0: [ 0.4  0.8  0.2  0.2 -0.1  1.2 -1.1 -0.6  0.1 -0.4  2.1  1.2  0.2  1.1
  0.7  2. ]
1: [-0.3 -1.   0.6  0.6  1.5 -0.4 -1.2 -0.4 -0.2  0.4 -0.4  0.9  0.4  1.
  1.4 -0.6]
2: [-0.4  0.2 -0.5 -0.1  1.8 -1.4 -0.4 -1.2 -1.3 -0.5  1.   1.8 -0.9 -0.6
  0.4 -3. ]
3: [ 1.8  2.2  0.8 -1.3 -1.1  0.5  0.  -1.1 -0.8  1.1 -0.1  0.7  2.6  1.6
 -0.2  0. ]
4: [-1.7 -1.1  1.8  1.4  1.6 -0.8 -0.4  1.1 -1.5  0.4  2.3 -0.1 -2.1 -0.4
 -1.6 -1.9]
5: [ 0.2  0.9  0.4 -0.4 -0.3  0.6 -0.4  0.2  1.6  0.9  0.3  0.6  1.6  0.4
 -1.4  0. ]
6: [ 1.1  0.3 -0.7 -0.1 -2.2  0.4  1.4 -0.2  0.9  0.6 -1.9 -1.   0.9 -1.5
 -0.2  0.5]
7: [ 0.3  0.7  1.5  0.3  1.1  0.  -0.5 -0.2 -0.6 -0.6  1.5 -0.1 -0.6 -0.6
  0.  -1. ]
8: [-0.2  0.6  1.2  1.   1.  -0.3 -0.4 -0.1 -0.1  0.2  1.2 -0.3 -1.5 -0.7
  0.1 -0.8]
9: [-1.  -0.8 -0.5  0.4  1.  -0.1  1.7  0.6  0.  -2.4  0.3  0.  -0.1 -0.6
 -0.7 -0.6]
10: [-0.1  0.  -1.2 -1.  -0.6 -0.1  0.   0.1 -0.1  0.1  0.4 -0.2  1.4  0.6
  0.4  0.6]
11: [ 0.3 -0.3  0.8 -0.3  0.4 -0.2  1.  -1.  -0.5 -0.4 -0.2 -0.5 -1.1 -1.2
 -1.3 -2.8]
12: [ 2.3  0.9  1.7 -0.7  0.1  0.4 -1.3  0.2  0.7 -0.2  0.6 -0.7  0.8 -0.3
 -0.2  0.4]
13: [ 2.   2.3 -1.1 -1.2  0.2  0.6 -0.1  0.1  0.2  0.3 -0.3  1.9  2.7  0.8
  0.7  0.1]
14: [ 1.1 -0.1 -0.7  0.2 -1.4 -0.3  0.8 -1.5  0.3  1.1 -0.4 -0.5 -0.9 -0.1
  0.3 -0.3]
15: [ 0.2  0.2 -0.5  1.1 -0.7  0.7  0.5  0.5 -0.3 -1.4  0.4 -0.1 -1.  -0.9
  1.5  0.6]
16: [ 1.6  0.7  1.2 -1.1 -0.8  0.3  0.2 -0.3  0.   0.2 -0.3 -1.   1.4 -0.3
 -0.4  0. ]
17: [-0.1 -0.8  0.2  0.4  0.7 -0.7  0.3  3.1  1.7 -0.7  1.5 -1.1 -0.8 -1.
 -1.6  0.5]
18: [-0.8 -0.4 -1.2  1.1  0.4  0.2  0.7  0.9  0.  -1.2  1.4  0.  -1.8 -0.2
 -0.3  0.6]
19: [-1.7 -0.8 -0.7  0.  -0.1 -0.9 -0.7 -0.3  1.2 -0.3 -0.7  0.  -1.  -1.8
 -0.3  0.5]
20: [-0.8  0.6 -0.7  0.7  0.5 -0.3 -0.4  1.3 -0.3 -0.9  0.7 -0.6 -1.7 -1.5
 -0.5  0.2]
21: [-2.4 -1.5  1.6  1.7  1.6 -0.1 -0.8  0.6 -1.1 -0.5  1.9  0.9 -2.9 -0.2
 -0.2 -1.1]
22: [ 0.3 -1.   1.5  0.   0.3  0.2 -0.3 -1.8 -1.4 -0.3 -0.6  0.2 -1.8  0.3
  0.8 -0.2]
23: [-0.9 -0.4  1.3 -0.3  0.   0.2 -0.3 -0.4 -0.2  0.4  0.3  0.6  0.6  0.4
  0.3  0.8]
24: [-1.   0.9 -0.7  1.4  0.1  0.9  0.7 -1.  -1.7 -0.5  1.5  1.2 -1.8 -0.5
  0.9 -0.5]
25: [-1.4 -0.5 -2.2  0.  -0.3 -0.7  0.2 -0.6 -1.1 -1.7 -0.9  0.4 -2.4 -1.2
  2.4 -0.4]
26: [ 2.   1.4  3.   0.9  0.6  1.2  0.7 -0.4 -0.3  0.6 -0.3  0.5  2.   1.4
  0.8 -1.3]
27: [-0.1  0.  -1.2  0.7  0.   1.2  1.  -0.3 -0.3 -0.3 -0.7  1.   0.   0.7
  0.6 -0.1]

[-0.4  0.6  2.4 -0.2 -0.3 -0.4  0.3 -1.4 -0.4  1.  -0.4 -1.2  0.4  0.1
 -1.2 -2.5] 11 16 7
[ 0.3 -2.7  0.2 -0.6 -0.4 -0.3  1.2 -0.3  1.3  0.9 -1.5 -2.8  1.   0.2
 -1.1  0.3] 6 16 14
[ 1.7  1.  -0.1  0.2 -0.5  0.6  0.8 -0.2 -0.5 -0.1  0.1  1.   0.6  1.
  1.3 -0.1] 27 10 13
[-1.1 -1.6 -2.1  0.4 -0.1 -0.2  0.1  0.6  1.2 -0.2  0.   0.  -1.3 -1.
 -0.3  1.6] 19 18 20
[ 0.5 -1.   0.5 -0.3  0.3 -1.1  0.3  2.2  0.7 -0.6 -2.3  0.1  1.6  1.
  0.7  1.9] 10 23 1
[-1.8 -0.9 -1.8 -0.8 -1.   0.  -0.8  0.   0.8 -1.2  0.8 -1.4 -2.5 -1.5
 -0.2  0.8] 19 20 18
[ 1.5  1.  -1.1 -1.4  0.1 -0.4 -0.8  0.4  0.5 -0.2  0.4  0.9  0.9 -0.3
  0.3  0.9] 10 13 12
[ 0.5  1.2 -0.8 -0.9  1.3 -1.3 -0.2 -0.3 -1.1  2.2 -0.9  0.8  0.8  0.5
 -1.8 -0.2] 5 10 3
[ 1.8  1.5  3.   0.3  0.8  1.3 -0.2 -0.6 -0.8  0.8  0.1  0.4  2.   1.1
  1.  -0.8] 26 3 12
[-0.7  0.3 -1.5  0.2 -0.2 -0.3  0.   0.6 -0.7  0.   0.6  1.  -0.7  0.1
 -0.7  0.7] 18 20 27
[-0.7  0.2 -0.3  0.2  0.8  0.   0.   1.7  0.2 -0.1  1.4 -0.4  0.   0.6
 -0.9  1.1] 18 20 17
[-1.3  0.7 -0.6  0.3 -1.   0.3  0.3 -0.4  0.8  0.  -1.6 -0.3 -1.1 -1.1
  0.7  0.9] 19 15 14
[-0.3 -0.4  0.7  0.2  0.5 -0.7 -0.5 -0.8 -1.   0.6 -2.3 -0.8 -3.5 -1.1
  0.   0.4] 22 19 8
[ 0.5  1.1  0.5 -1.5  0.2 -0.3 -1.1  0.2  1.7 -0.3 -0.4 -0.7  1.1 -0.6
  0.3  1.4] 12 16 5
[ 0.2  0.5  0.6  0.1 -0.5  0.7  0.4 -0.3 -0.4  0.2 -0.2  0.7  1.1  0.6
 -0.4  0.1] 23 5 27
[-0.2  1.8 -1.3  0.2 -0.5  0.1  0.7  0.4 -0.7 -0.2  0.1  0.8 -0.2  0.
 -0.9 -0.4] 27 10 20
[ 2.3  1.6  0.4 -0.7 -0.9  0.1  0.6 -0.8 -0.3  1.   0.9 -0.3  1.2  0.2
  0.  -0.4] 16 3 12
[-0.5  0.4 -0.6 -1.6 -0.4 -0.7 -0.3  1.3  1.5  1.3  0.7 -2.7  2.1  0.9
 -2.6 -0.1] 5 10 16
[ 0.3  0.8 -0.9  0.1 -1.4  0.3  0.3  0.   0.9  0.9 -0.1  0.2 -0.2 -0.1
  0.5  0.1] 14 10 27
[-2.7 -1.6 -2.2  1.  -0.2 -0.1  1.1 -1.9 -1.7  0.4 -0.4  0.3 -2.8 -1.5
 -0.2 -1.6] 25 24 19
[-0.3 -0.8 -0.6 -0.7 -0.2 -0.2  0.6  0.6  0.3 -1.   0.7 -0.5  0.4  0.3
 -1.2  1.5] 10 18 9
[-0.4 -0.3 -0.9 -0.7 -0.3 -0.6 -0.6  1.4  1.  -1.4 -0.5 -1.2  0.7 -0.6
 -0.6  1.6] 10 19 20
[-0.3 -1.4 -1.  -1.3  1.4 -1.  -0.2  0.6 -0.7  0.   0.2  1.5  1.2  1.5
 -1.6  0.1] 10 23 1
[-0.2  2.5 -1.3  0.4  0.7  0.1  0.9  0.4 -1.4 -0.7  0.9  1.4  0.4  1.3
 -0.2  0.1] 27 24 10
[ 1.2 -1.6  0.5 -0.1  0.9 -1.1  0.1 -0.7 -0.5  0.2 -1.  -0.9 -0.6 -0.6
  0.8  0.1] 22 14 1
[-1.8 -2.1 -2.   0.7  0.4 -2.4  0.9  0.2  1.6  0.2 -1.9 -0.1 -1.7 -1.8
  0.2 -1.3] 19 25 9
[-0.4 -0.5 -1.3 -0.6  0.9 -0.6 -1.   0.2 -1.1 -0.8 -0.9  0.4 -0.3  1.3
 -0.3  1.7] 10 23 27
[-0.9  0.2 -0.4  1.4  0.3 -0.5  0.8 -1.9 -1.1  1.4 -0.4 -0.4 -0.8  0.2
  0.1 -1.3] 14 8 27
[-0.5 -3.2  0.9 -0.1  0.1 -0.4 -1.7 -0.5  2.4  1.4  0.7 -2.4 -1.5 -1.2
 -0.6  0.9] 19 17 8
[-0.1  0.5 -0.4 -0.2 -1.5  0.2  0.2 -0.5  0.4  1.4  1.  -0.4 -0.4 -0.5
 -0.5 -0.3] 14 10 5
[-2.7 -0.4  1.8 -0.5  0.9 -0.6 -1.7 -0.2  1.4  1.   2.  -1.6 -1.2  0.
 -1.4 -0.5] 8 4 7
[ 0.  -2.3  2.   0.6  0.3 -0.1 -0.2 -0.2  1.9  1.6  0.1 -1.5  0.8  0.1
  0.  -0.1] 23 1 5
[-0.5 -3.6 -1.2 -0.4 -0.3  0.3  0.3 -0.1  2.2 -0.3 -0.9 -2.   0.8 -1.
 -0.6  2.2] 19 10 6
[ 1.2  3.  -1.  -0.2  0.1  0.5  0.3  0.3 -1.  -0.7  0.2  1.7  1.2  1.1
  0.1 -0.4] 13 3 27
[ 2.   2.   0.  -0.8 -2.1  1.2  1.1 -1.1 -0.1 -0.1 -2.5 -0.9  0.7 -0.8
  0.5  0.4] 6 16 14
[ 0.4 -1.1  1.   0.8 -0.3 -0.8  0.4 -1.  -0.5  1.5 -1.5 -0.3 -0.1  0.4
  0.7 -1.1] 14 22 1
[ 0.9  2.9  0.1  0.6  0.1  0.8  0.4  0.  -0.6 -0.5  0.9  0.7  0.6  0.4
  1.2  0.7] 0 15 13
[ 0.7  0.   0.4 -0.5 -0.2 -1.5  1.   1.6  0.2  1.1 -1.8  0.6  1.3  1.6
 -1.4  0. ] 5 10 16
[-1.4 -1.2 -2.5  0.6 -0.1  0.1  1.2 -1.2 -0.8  0.8 -2.3  1.  -0.9 -0.8
  0.8 -0.3] 27 25 14
[-1.8 -1.4  0.8 -1.2  1.1 -1.  -2.4  0.1  1.6  0.4  2.7 -0.6 -0.3  0.3
 -2.3 -1.3] 4 8 7
[ 1.2  1.  -0.3 -0.8 -0.8  1.3  0.1  0.6  0.  -0.5  0.3  0.8  1.4  1.3
 -0.1  0.4] 10 13 5
[-1.8 -1.7 -2.3  0.3 -2.4  0.3  0.4  0.   0.9 -0.1 -1.7 -0.7 -2.3 -1.4
  1.   1.6] 19 25 15
[-0.3  1.8  0.6  1.3  0.   0.5  0.1 -0.4 -1.8 -0.8  0.7  0.6 -0.8 -0.5
  2.2 -0.6] 24 15 7
[ 1.4  1.   0.4  0.4  0.7 -0.1 -0.3 -0.6  0.1 -0.4 -1.3 -0.8  0.5 -0.4
  1.3 -0.8] 16 12 7
[ 1.   1.1  1.2  1.1  0.1  1.5 -0.4 -0.2 -0.4  0.3  0.   0.8  0.2 -1.1
  1.4 -0.7] 7 8 15
[-0.6  0.1 -0.3  0.3  0.6  0.   0.9  1.1  0.6  0.  -0.3  0.6  1.4  0.4
 -1.   0.2] 5 10 27
[-1.4 -1.5 -0.6  2.   0.4 -0.4  0.4 -1.2 -0.8  0.5  0.8 -0.5 -1.8 -1.1
  1.4 -0.4] 24 8 18
[ 0.6  1.9 -0.2 -0.8  0.8 -1.5  0.1 -0.9 -1.6  1.1 -1.7  1.2  0.6  1.3
 -0.6  0.2] 3 13 10
[ 0.5  1.   0.  -0.1 -0.4  1.1  0.7 -2.1 -0.8  0.2 -0.7  1.4 -0.2  1.2
  1.5 -0.9] 27 22 14
[ 0.4  1.2  0.4  0.2  0.3  0.7 -0.3  1.  -0.5 -1.8  0.6  0.  -0.2 -0.3
  1.4  1.2] 15 0 7
[-0.1  2.2 -0.6  0.  -0.5  0.2  0.8 -0.6 -1.4  0.7  0.2  1.2  1.8  1.5
  0.  -0.7] 3 13 10
[ 0.8 -0.5 -0.4 -1.2  1.6 -0.7 -0.5  1.7  0.1 -1.2 -0.2 -0.1  1.   0.
 -0.3  0.4] 10 9 12
[-0.2 -3.  -1.9 -1.  -0.8 -0.8 -0.1  0.3  1.  -0.5 -0.4 -1.4  0.8  0.1
 -1.6  0.7] 10 19 9
[-0.5  2.9  0.2 -0.8 -1.1  1.4 -0.3  0.3  1.  -1.9  1.1  0.3 -0.1  0.7
  1.   0.2] 0 15 10
[ 1.3  1.6 -1.8 -1.1 -0.5  0.  -0.7  0.9  0.7 -0.6  0.5 -0.2  1.   0.
 -1.1  0.5] 10 5 16
[ 0.9  0.3  0.9  0.5 -0.7 -0.2  1.3 -1.2 -0.8  1.7 -2.8 -0.1  0.3  0.7
  0.5 -1.1] 14 16 27
[-1.5 -1.8 -1.   0.9 -0.2 -0.6 -0.3  1.   0.4 -0.8  0.8 -0.9 -0.4 -0.3
 -1.4  0.4] 18 20 19
[ 1.1 -1.6  0.6 -0.1 -0.7  0.   0.6  0.4  0.3 -0.2  1.1 -1.8  0.3 -0.4
 -0.7 -0.7] 16 14 10
[-0.1 -2.3  0.1  0.4 -0.4 -0.5  0.   0.6 -0.5 -1.2  0.2 -2.1 -2.  -1.4
  2.1  0.4] 15 20 25
[ 0.4  2.6 -1.2 -0.2  0.5  1.2 -0.5  2.  -1.1 -1.5  1.9  1.7  0.2  0.8
 -0.7  0.7] 0 18 20
[-0.6 -0.8 -0.7  0.2  0.   0.  -0.4  0.5  0.1 -0.6  0.5 -0.3 -0.4  0.1
 -1.3  1.5] 18 20 10
[ 0.3  0.3  0.9  1.2  0.4  1.1  0.5  1.9  1.1 -2.  -0.1  0.4  1.5  0.7
 -0.1  0.2] 9 5 27
